(in the rows, 128 means zero)
Each named move below is a turn or a mirror, shown by a few rows before and after it. Which moves, in which order, take the first row of each later pair to the second? The first pair is answered.
B (before => after):
[162 163 111 130 113 131 160 103 130 110 105 119 146 179 119 151 122 141
  97 157 124 127 140 137 113] => [160 166 109 126 113 131 160 103 133 111 109 118 146 177 116 154 121 141
  98 157 123 129 142 140 108]
[136 142 114  91  79 161 140 138 111 130 127 115  92 111 159 115 158  94
 129 100 120 137 104 128 138] => [130 147 111  84  85 160 138 137 113 129 129 113  88 109 155 122 158  96
 131 101 116 138 108 134 131]
[113 128 123 117 144 118 118 125 145 141 146 124 109 125 130 118 128 114
 124 122 127 132 141 152  94] => [136 105 130 148 127 125 130 123 136 134 135 134 133 133 150  95 128 100
 115 120 142 123 120 132 117]
[138 122 163 135 134 141 131 121  85 101 144 102 162 122 138 132 120 111
 112 128 133 138 119  97 160] => [110 145 155  97 155 132 117 125  97 109 158  90 134 111 113 162 119 129
 120 126 115 151 144 120 135]
D (before => after):
[121 103 144 159 112 119  97 141 113 120 135 119 145  90 117 145 117 159
 157 145 123 124 113 120 180] => [107 133 129 124 117 112  94 139 131 123 138 109 134  98  94 172 111 170
 153 156 104 127 136 145 141]
[112 114 145 135 147 129 125 102 156 158 142 126 116 107 123 111 126 134
 140 124 131 130 131 128 105] => [139 112 156 162 131 141 144  98 126 129 123 128 146 114 123 122 124 138
 142 133 136 140 117 104 142]
[105 102 139 110 178 136 114 142 165 152 132 139 112  85 146 147 137 128
 160 124 118 131 144 137 161] => [133 107 146 132 164 147 134 141 138 122 112 138 143  96 143 166 136 135
 164 136 122 140 133 117 196]
Z (before => after):
[128 106 152 129 158  95 130 137 121 130 140 135 108  94 136 135 109 155
 132 123  98 126 160 127 162] => [125  96 142 127 147  87 125 132 149 146 139 141 113 111 153 101 103 139
 108 121 104 103 158 138 127]
[171 170 114 157  84 118 141 105 116 120  78 153 144 189 126 150 115 164
 121 175 143 131 169 116 185] => [176 141 124 177  80 120 139 103 118 131  82 167 147 182 151 111 119 143
 119 164 159 120 152 104 198]
[131 131 136 138 122 133 135 131 111 110 117 122 129 142 134 146 128 132
 121 133 127 130 122 107 140] => [131 121 133 141 114 131 134 128 123 120 116 126 133 149 147 126 126 119
 109 130 131 120 119 112 125]
F (before => after):
[140 106 138 158 122 121 138 107 155 130 102 138 163 139 152  91 104 118
 108 128 143 110 140 114 129] => [144 107 154 169 136 127 141 114 121 114 109 135 152 114 140 119 115 132
 137 125 139 133 131  98 180]
[131 152 118 113 138 125 134 117 115 117 116 116 135 127  97 170 121 140
 131 142 105 142 130 135 120] => [108 140 120 103 154 117 117 121 125 137 137 119 108 107 104 155 129 136
 140 127 105 141 135 144 114]
[112 107 134 143 143 110 141 123 134 141 133 131 120 135 145 115 113 100
 151 112 133 116 143 109 126] => [128 116 129 146 128 115 153 117 133 126 113 130 144 156 142 122 106  99
 140 125 136 113 142 106 122]
Then:
Between the rows of a pair lie two moves.
[128 143 113 106 120 119 131 138 143 132 134 113 125 138 105 152 131 133
 120 145 110 134 150 158  90] => [143  93 142 157 123 127 133 142 113 132 143 131 130 110 140 109 146 112
 142 122 136 135 112 121 159] -> F then Z
[128 187 144  93 129 101 159 121 122  80 118  99 114 168  92 146 127 154
 146 148 123 127 154 123 136] => [108 177 133  78 129  92 144 117 159 112 127 104 100 169 109 112 123 137
 130 140 127 108 161 143  92] -> F then F
[155 139  87 115 114 139 113 171 116 130 101 129  96 111 132 122  89 133
 190 132 133 149 130 138 182] => [166 127  89 127 103 141 118 167 116 132  92 135 112 119 146 104  87 122
 180 133 140 137 119 132 182] -> D then B
[145 116 109 136  95 110 137 120 166 108 131 106 175 215 124 140 126 135
  77 155 132  58 118 147  76] => [169 104 146 181 113 128 152 133  90  70 136 103 177 173 111 179 146 153
 131 144 135 101  92  98 190] -> D then F
[131 122 139 123 143 125 117 142  90 127 139 109 108 113 118 149 137 148
 160 129 123 157 120 125 172] => [119 114 138 117 152 119 109 143 101 142 149 113  96 107 126 134 140 141
 161 121 125 150 121 131 161] -> D then D
[130 156 121 116 111 126 124 113 113 100 106 105 155 136  96 175 128 152
 132 151 112 150 143 130  94] => [115  79 143 158 125 121 101 115 123 146 137 132 132 101 156  79 145 106
 137 110 144 127 110 113 116] -> Z then F
[151 158  99 180 133 134 150 104 105 136 149 127 114 100  81 209 135 170
 158 126 113 131 124 101 151] => [161 110  89 206  99 129 146  88 154 169 140 153 144 133 140 113 125 120
 108 119 147  77 103 103 105] -> B then Z
[109  96 128 125 142 145 130 124 128 131 144 122 109 104 124 113 159 110
 133 124 126 151  94  97 135] => [127  96 121 132 118 149 140 116 139 125 126 125 136 133 136  97 150 100
 109 135 132 134  89 100 119] -> D then Z
[122 105 130 157 148 172 128 154 142 174 165 122 125 100 154  85 159  98
  95  93 107 125 144  90  73] => [166 121 137 188 128 190 160 152  95 126 131 120 170 118 139 126 157 116
 101 114 105 141 128  60 126] -> B then D
[157 143 152 156 119 148 166 135  94  93  95 126 168 138 108 133 139 154
 131 131 141 154 101 112 171] => [ 89 138 130  96 152 119 117 139 166 166 140 128 100 118 116  92 140 139
 123 106 132 132 138 170  79] -> F then Z
[168 104 137 104 197 110 125 157 127 123 120 111 137 107 159 201 109 111
 139  88 124 163  98 129 136] => [165 120 128  91 194 108 124 155 137 123 116 106 139 118 149 212 102 115
 130  96 118 163 107 141 115] -> B then D
[141 139 148 125 118 152 153 124 111 104 107 137 147 126 119 128 115 146
 146 132 119 141 107  77 162] => [ 96 134 142  87 152 134 119 131 144 150 146 137  93  98 117 111 124 143
 155 111 112 139 128 106 119] -> B then D
[114  93 101 138 141 115 146 131 124 119  99 133 156 150 101  53 141 128
 111 133 146  97 139 145 139] => [107 108 114 136 163 117 144 142  89 103 108 124 138 123  77  98 151 151
 146 132 132 127 142 135 181] -> D then F
[120 136 114 127 114 128 121 120 136 154 122 130 134 151 127 128 120 137
 119 142 127 126 133 141  91] => [107 135 125 125 138 126 116 129 119 154 140 128 107 121 115 145 132 146
 148 130 118 145 136 137 120] -> Z then D
[127  91 133 159 128 141 120 119 143 146 124 141 134 110 162  84 114  98
 116 128 148 114 113 113 144] => [ 97 147 115 100 152 131 110 127 152 145 136 116  99 105 109 156 112 135
 130 139 114 142 156 146 107] -> F then B
[150 118 124 138 107 139 149 120 142 127 115 144 163 154 129 130 113 124
  91 138 137 114 135 127 106] => [114 110 144 123 156 130 122 139 123 148 158 140 101  92 118 145 136 134
 141 106 126 146 142 129 143] -> Z then F
[115 151 106 107 127 123 131 123 164 141 120 119 143 166 126 126 102 136
  97 131 126 121 140 153  62] => [ 86 135 121 100 168 115 109 136 150 161 159 117  92 112 122 125 119 139
 134 106 121 142 143 150  93] -> F then D
[150 116  97 152  76 156 144 132 141  93 108 112 182 191 143 103 123 179
  81 165 132 122  90 104  86] => [ 95 146 110 101 146 144 114 157 116 103 160  89  97 116  91 178 148 220
 150 144  95 177 124 123 113] -> F then D
[144 130 177 155 111 161 162 136  98 110  88 126 155 141 109 125 126 150
  89 134 134 146 122 128 169] => [125 110 188 156 136 157 144 146  94 125 115 131 121 106 112 114 138 146
 113 114 131 155 119 126 191] -> Z then F
[ 81 129 129  79 152 120  85 144 148 148 153 124  80 101 107 138 157 139
 148 117 126 126 145 163  96] => [126 155 137 108 131 141 120 143  94  86 117 114 127 118  81 195 152 165
 158 144 120 151 133 130 155] -> F then F
[111 162 122 100 136 120 131 118 144 113 123 125 122 135 103 144 131 125
 131 145 126 140 144 147 112] => [120 158 132 113 140 126 137 122 120 100 123 124 123 124 100 154 136 132
 145 143 128 152 134 131 146] -> Z then D
[137 123 135 137 121 142 119 118 109 106 134 112  95 125 111 153 137 141
 137 143 129 143 112 132 155] => [148 106 133 154 100 144 125 111 120 110 125 122 117 145 134 124 132 122
 115 145 142 124 101 126 146] -> Z then F
[143 121 110 153  97 144 150 109 125 106  96 125 165 167 143 101 109 110
  84 149 144  97 113 109 110] => [133 145 129 148 134 147 149 123  75  80 114 107 133 124 104 173 126 148
 137 143 122 149 122  95 172] -> D then F
[125 134 132 143 159 134 144 132  91 108 125 128 117 105  99 155 123 141
 157 129 136 139 121 108 182] => [103 113 132 135 173 125 124 133 111 139 147 136  90  89 115 121 129 128
 158 113 140 128 122 118 164] -> D then D
[137 134 104 140 131 107 149 135 133 118  96 128 130 154 138 132 107 118
 100 145 125 120 138 145 115] => [111 138 107 122 159  99 137 145 134 130 120 124  95 128 125 145 116 127
 119 134 114 133 149 156 115] -> Z then D
[112  87 147 131 139 122 117 129 145 179 144 142 114 117 163  62 131  95
 116 113 149 105 105 125 136] => [115 111 164 132 161 131 127 140  92 145 147 128 103  88 127 132 144 130
 161 117 131 148 110 107 200] -> Z then Z
[126 128 145 151 124 138 152 128 112 108 140 126 142 150 145  87 127 117
 123 121 123 123 114 137 136] => [101 143 141 120 149 131 138 135 117 117 160 115 109 129 123 112 136 132
 139 115 106 139 132 151 127] -> F then B
[114 131 137 117 152 129 105 146 137 119 154 126 113  93 107 134 136 134
 150 119 122 149 136 139 139] => [110 138 124 103 148 124 105 141 157 125 151 126 119 108 107 133 129 131
 136 125 120 140 146 153 106] -> Z then Z
[138 152  86  83 154 134 131 135 101 136  93 117 130 110 108 145 105 120
 162 156 137 163 125 112 121] => [136 108  98 109 154 134 122 134 108 160 107 135 127  99 146  88 111  91
 156 134 160 142 105 102 130] -> D then B
[112 127 161 135 136 120 129 162 126 137 149 109  97 101 110 141 124 135
 140 112 141 140 138 128 132] => [143 121 162 164 109 129 151 156 113 114 123 114 137 125 124 132 116 129
 126 125 153 131 119 109 148] -> Z then D
[139 110 172 152 138 154 147 157  88 170 150 119 108 106 162 106 124 113
 164  98 130 164  99  83  96] => [119 134 159 116 149 147 136 158 107 182 160 107  87 105 141 127 121 128
 164 100 112 168 123 108  60] -> D then F
[156 147 125 152 126 105  91 135 134 126 125 153 171 139 162  99 119 112
 120  88 159 106 127 110 113] => [126 154 125 127 149  96  72 138 145 145 148 150 135 120 151 106 125 116
 133  78 152 116 142 130  98] -> Z then D
[138 167 111 126 143  87 130 126 139 144 168 135 141 118 114 131 126 162
 126 121  98 136 147 142  94] => [162 169 112 149 121  94 145 120 130 124 145 138 177 138 120 128 120 160
 113 134 106 131 135 126 104] -> B then Z
[158 154 118 131 116 128 137 114 137 112 119 115 151 145 121 141 138 104
 110 143 125 125 128 123 137] => [138 126 132 134 146 124 120 124 132 133 151 121 114 104 131 123 154  99
 138 119 128 134 124 117 160] -> Z then F
[129 105 123 137 132 136 125 130 125 149 132 133 118 117 158  95 129 117
 131 118 139 115 117 114 134] => [140 139 103 119 114 138 138 125 132 131 109 124 144 150 135 127 114 129
 110 145 129 113 132 129 100] -> B then F
[142 120 142 152  91 137 139 112 131 117 107 129 165 160 169  82 139 117
  98 141 140 121 131 128 121] => [125 132 130 127  95 129 130 112 153 131 111 123 151 162 161  85 134 118
  89 141 130 119 148 148  86] -> F then Z
[122 133 106 111 153 142 129 132 138 125 143 144 107 117 106 135 143 120
 130 123 124 148 140 148 119] => [148 125 104 134 123 148 145 121 136 112 119 151 146 145 122 120 134 108
 108 133 137 131 127 135 120] -> F then B
[157 119 130 129 134 110 133 117  99 122 144 154 138 104 124 133 157 130
 147 143 108 140 120 120 154] => [149 106 122 123 127 104 124 110 130 148 147 163 134 113 145  94 154 112
 127 137 118 117 122 134 117] -> B then Z
[156 132 128 151 121 129 147 129 105 103 111 126 161 134 127 129 125 123
 119 147 132 139 120 109 170] => [106 153 114  94 153 108 119 136 139 137 144 116 107 117 106 140 130 131
 127 138 110 143 156 149 113] -> B then F
[104 124 114  94 145 116 119 137 160 151 147 124  83 115 135 104 128 122
 132 110 116 124 131 145  91] => [137 140 103 106 106 126 143 126 161 124 108 125 135 163 135 112 110 123
 101 137 121 109 126 138  75] -> D then Z
[142 161 143 109 134 135 129 143 119 121 119 136 124 132 107 153 125 116
 116 140 115 122 123 121 117] => [137 127 152 127 136 131 121 142 123 139 134 148 117 120 134 111 129  96
 119 122 130 111 108 113 127] -> Z then F
[120 124 108 107 125 125 111 143 131 170 159 133  87 102 129 142 147 143
 138 141 112 133 139 162 101] => [162 118 127 152 105 143 136 144  83 128 134 136 128 107 128 157 147 148
 147 150 120 144 113 123 165] -> F then Z
[107 158 123 122 110 159 124 130 135 103 139 135 123 129 109 125 120 124
 132 134 120 145 124 127 114] => [104 152 122 122 108 158 123 129 140 109 140 137 125 132 115 113 118 115
 124 134 122 139 121 130 105] -> B then D
[160 162 138  93 109 125 126  98 136  95  86 113 140 114 124 154 139 154
 122 122 100 158 127 142 144] => [150 107 151 121 115 122 113  98 145 127 106 132 127  95 166  84 148 119
 122  95 123 139 104 130 159] -> Z then F
[151  81 133 151 122 101 121 104 158 133 125 114 147 130 163  38 115 105
  90  96 145 100 124 112 118] => [119 161 122  81 164  94 114 121 138 108 138  73 104 109  79 155 118 167
 131 115  92 157 176 142 112] -> F then B
[147 124 129 136 119 162 109 134 132  91 135 129 126 119 119 113 128 140
 142 121 130 130 121 120 143] => [137 117 131 136 123 161 105 136 138  99 143 132 117 115 126 104 131 134
 143 113 132 127 120 122 139] -> D then Z
[162 122 140 143 121 139 121 124 148 110 132 131 146 142 109 129 102 136
 148 112 150 101 104  85 138] => [143 144 135 117 135 132 113 131 150 113 142 119 124 132  85 162 103 153
 160 115 132 115 125 100 130] -> D then F
[140 139 138 130 135 130 143 142  84  90 117 124 134 118 112 182 134 154
 138 140 110 157 122 112 165] => [125  77 142 151 132 122 122 139 123 142 138 153 121 109 173  82 138 106
 119 110 140 115 102 114 143] -> F then B
[130 149 147 147 164 128 125 168  95  69 122 154 152 151  81 167 120 148
 152 146  99 167 104 130 197] => [102  89 159 160 185 117  96 171 118 119 160 175 114 115 125  90 132 111
 157 107 118 148  89 134 192] -> D then D
[138 158 123 112 134 142 130 145 112 112 127 114 131 132 109 175  95 154
 120 136 117 149 144 132 112] => [155 106 144 163 123 147 134 140 104 120 129 133 147 124 154 113 103 122
 115 119 146 131 108 102 151] -> F then B
[145 171 119 123 108 123 145 126  95 115 143 115 148 154 105 158 120 129
 129 154 112 117 136  99 136] => [144 172 111 119 104 121 142 123 110 125 140 116 151 166 111 143 117 122
 115 157 114 104 138 108 108] -> D then F
[105  95 126 123 196 127 132  92 142 164 161 103 109 119 109  97 126 105
 137 113 156 122 151 115 106] => [148  97 123 155 155 143 162  81 128 131 119 108 170 161 115  97 111  99
 109 138 168 109 132  96 118] -> B then F
